In the rows, zero is written as 128.
The rows of D fall into 3 groups, and each row is roughly a mix of its group's hidden directions.
D:
[[117 105  76 155 134 134 138 139 143  86 118 132 153]
 [150 140 167  86 109 134 141 124 125 170 147 150 125]
 [ 63 144 127 134 108  89 115 116 130 117 115 126 121]
 [142 132 178  89 116 134 134 134 122 166 155 146 123]
 [109 122 113 127  92 120 131 123 113 132 150  63 116]
 [133 124 158 110 103 116 115 105 168 147 153 169 138]
 [120 160 112 108 128  83 125 153 118 118 133  78 123]
 [120 134 107  74 125 156 168 132 103 147 131 134 141]
 [160 150 145 140 114 158 138  83 147 118 156 112 107]
 [128  99  95  84 121 109 121 165 146 129 150 105 133]
 [102  89 174 125 102 121 133 118 115 145 124 150  98]
 [149 116 138 142 171 124 113 114 125 130 130 189 143]
 [110 137  87 137 144 131 142 155  87 108 104  96 129]
 [123 132  87 170 134 108 103 107 153  96 109 124 137]
 [ 64 148 151 130 109  95 109 119 127 130 128 130 117]
 [152 159  91 151 167 139 133 125 135 102 136 102 151]
 [138 100 137 117 112 114 112  94 184 125 142 156 135]
 [119 161 115 113 156 139 138 120  97 108 125 140 182]
 [116 145 174 138 138  95 153 130 101 139 124 142 167]
 [131 144 122 131 182 114 125 131 115 107 117 181 139]
 [169 136 172  98 129 144 128 122 124 169 148 135 117]
 [122 111 137 105  77 131 118 128 130 161 140  82 115]
 [110 117  82 168 129 117 130 125 141  87 100 119 134]
 [125 181 131 123 141 100 140 148 102 134 115  98 159]
 [116 133 124 123  88 143 143 137 139 130 125  61 115]
 [ 91  98 120 134 142 109 134 173 117 128  89 144 143]
 [162 132 153 146 111 154 132  80 146 127 159 134 110]
 [140 123  82 128 128 168  98 152 139 146 139 112  99]
 [103 119  86 170 130 121 124 141 142  86 119 134 151]
 [192 104 137 130 139 160 135 124 151 137 143 143 135]
 [110  92 169 110 107 114 117 121 113 157 128 161 106]
 [ 65 147 119 111 137 106 106 114 109 123 120 103 118]
 [115 156 113 102 132  80 124 156 109 124 140  88 132]
 [138  96 130 126  97 112 119 139 165 142 129 106  78]
 [130 116  84 171 126 127 131 145 147  91 122 144 158]
 [140  99 127 137 115 174 117 112 132 165 120 171 118]
 [141 165 123 117 183 123 126 130 123 106 116 169 136]
 [111 152 129 122 157 134 136 116  86 113 134 154 177]
 [ 98  81 166 121  98 121 129 134 119 155 115 136 107]
 [131  91 129 136  72 138 120 126 143 159 143  98 132]
 [123 164 120 121 157 140 139 135  95 129 125 137 185]
 [130 160 112 131 173 112 132 129 116  94 123 173 137]
 [ 96 134 100 130 111 114 140 142 110 115 133  66 123]
 [146 103 125 147 110 168 119 101 161 125 114 143  89]
 [100 131 110 119  79 124 140 148 127 126 126  75 120]
 [152 151 145 134  91 148 140  88 146 114 157 141 104]
 [111 105  80 157 137 120 131 141 131  82 106 112 137]
 [134 139  83  89 142 165 156 108 115 140 123 128 144]
 [134  90 144 145 118 165 123 113 133 160 128 176 120]
 [145 178  90 130 152 126 130 115 122  98 150 103 137]
 [153 114 137 134 176 133 110 133 137 141 112 177 152]
 [115 177 123 112 133  84 131 134 100 113 123  93 135]
 [161 103 147 104 111 138 137 108 169 143 147 163 136]
 [152 110 153 128 147 129 109 113 133 147 130 193 134]
 [132 104 156 122 111 121 116  93 181 133 144 158 126]
 [103 148 144 150 133  85  80 120 123 120 119 103 109]
 [152 141 175  92 117 134 129 124 123 171 151 143 120]
 [124  85 142 119 119 125 126  86 181 120 130 139 116]
 [ 70 161 117 105 111  95 121 119 109 133 118 124 128]
 [118 163 110 113 158 140 133 125  91 113 129 138 178]
 [134 153 168  88 129 139 125 109 114 172 145 129 113]
 [102  93 169 104 103 115 120 130 112 158 121 141 103]
 [144  97 131 124  94 116 127 126 175 129 117 108  85]
 [133 106 141 157 135 177 123 112 124 150 129 176 131]
 [122 144 161 128 138 117 157 106 109 121 110 156 179]
 [131 114  93 128 115 149  93 130 137 134 141 116  70]
 [111 116 164  92  85 118 122 128 123 151 124 156 100]
 [163 122 147 151 174 152 125 112 148 128 119 165 140]
 [167 105 143 139 154 145 106 118 147 154 128 168 150]
 [144  87 130 158 125 172 118 136 161 143 137 145 105]
 [140 113 102 135 122 177 110  96 149 108 120 142  95]
 [ 98 111 158 152 145 105 119 136  96 131 171 151 119]
 [ 95 102 110 136 153 108 130 173 113 127  93 129 150]
 [130 105 142 141 102 101 119 133 154 132 134 105  70]
 [120 123 173 123 121  99 158  98 120 122 111 158 159]
 [114 155 114 109 154 135 132 128  85 125 134 147 180]
 [140 161 103 160 136 167 104 127 129 129 120 105  90]
 [145 121 151 156 106 113 131 143 166 144 116  96  87]
 [138 101 167 113 127 137 114  99 172 140 155 151 123]
 [150 134  92 151 174 137 121 134 134 121 130  95 163]
 [142 109  80 152 144 110 110 135 135  87 108 107 138]
 [106 107  81 163 137 132 137 135 138  84 110 120 140]
 [100 120 106 115 164 101 119 170 106 130 100 124 150]
 [101 108 114 123 160 102 120 169 109 132  97 150 150]
 [189 115 143 135 154 170 131 125 136 142 143 129 127]
 [141 101 138 136  96 114 122 129 166 139 121 108  75]
 [123 155  98 132 152 142 139 144  78 127 106  91 122]
 [104 112 104 116 147 106 116 178 117 140  96 131 156]
 [137  87 122 133 118 175 115 118 137 156 131 170 118]
 [138 174  83 136 138 134 143 147 143  93 120 115 150]
 [128  95 142 128  84 130 117 105 125 159 158  95 114]
 [140  97  99 125 115 145 105 159 157 151 144 110  92]
 [156 100 167 127 126 137 118 100 173 139 147 148 119]
 [149 144 111 100 122 168 162 121 128 154 141 160 153]
 [120 150  99 137 145 114 122 152  82 115 104  88 122]
 [101 115  85 169 139 130 129 141 133  85 115 122 143]
 [142 162  97 143 138 108 117 152  86 123 104  98 129]
 [143 133 187  98 122 128 124 133 115 165 149 130 109]
 [171 126 110 103 125 166 167 135 125 145 136 150 149]
 [119 145 113 112 152 153 131 122  91 130 130 159 180]
 [105 145 122 117 153 132 123 127  74 135 146 158 165]
 [138 107  94 138 133 157 103 158 155 129 152 106  95]
 [ 93 121  78 153 139 121 130 131 124  89 104 108 135]
 [156 142 149 138 100 150 135  80 143 124 163 128 105]]

Here is one row of each group, with its name. Which group are the others in?
[154 154  91 149 156 146 133 129 143 109 133  89 153]  <92>
[ 88 127 146 160 123  87  89 123 142 108 123 118 114]  <63>
[110 119 167 118 132  90 151 125 105 133 134 155 169]  <83>

[134 153 130 138 184 121 135 112 113  95 128 168 125]  <92>
[160 144 142 148 116 153 136  79 142 117 163 119 110]  <92>
[134  99 134 131 100 104 120 135 163 130 132 104  75]  <83>
[117 149 111 102 126  79 125 146 122 106 137  82 119]  <83>
[100 133 114 140  86 127 153 130 123 108 136  76 111]  <92>
[146 170 146 167 140 156 145 111 136 117  93 121 141]  <83>
[ 95 152 110 130 145 112 115 148  82 118 112  90 120]  <63>
[103 163 153 156 141 100 121 113  83 119 140 128 108]  <83>
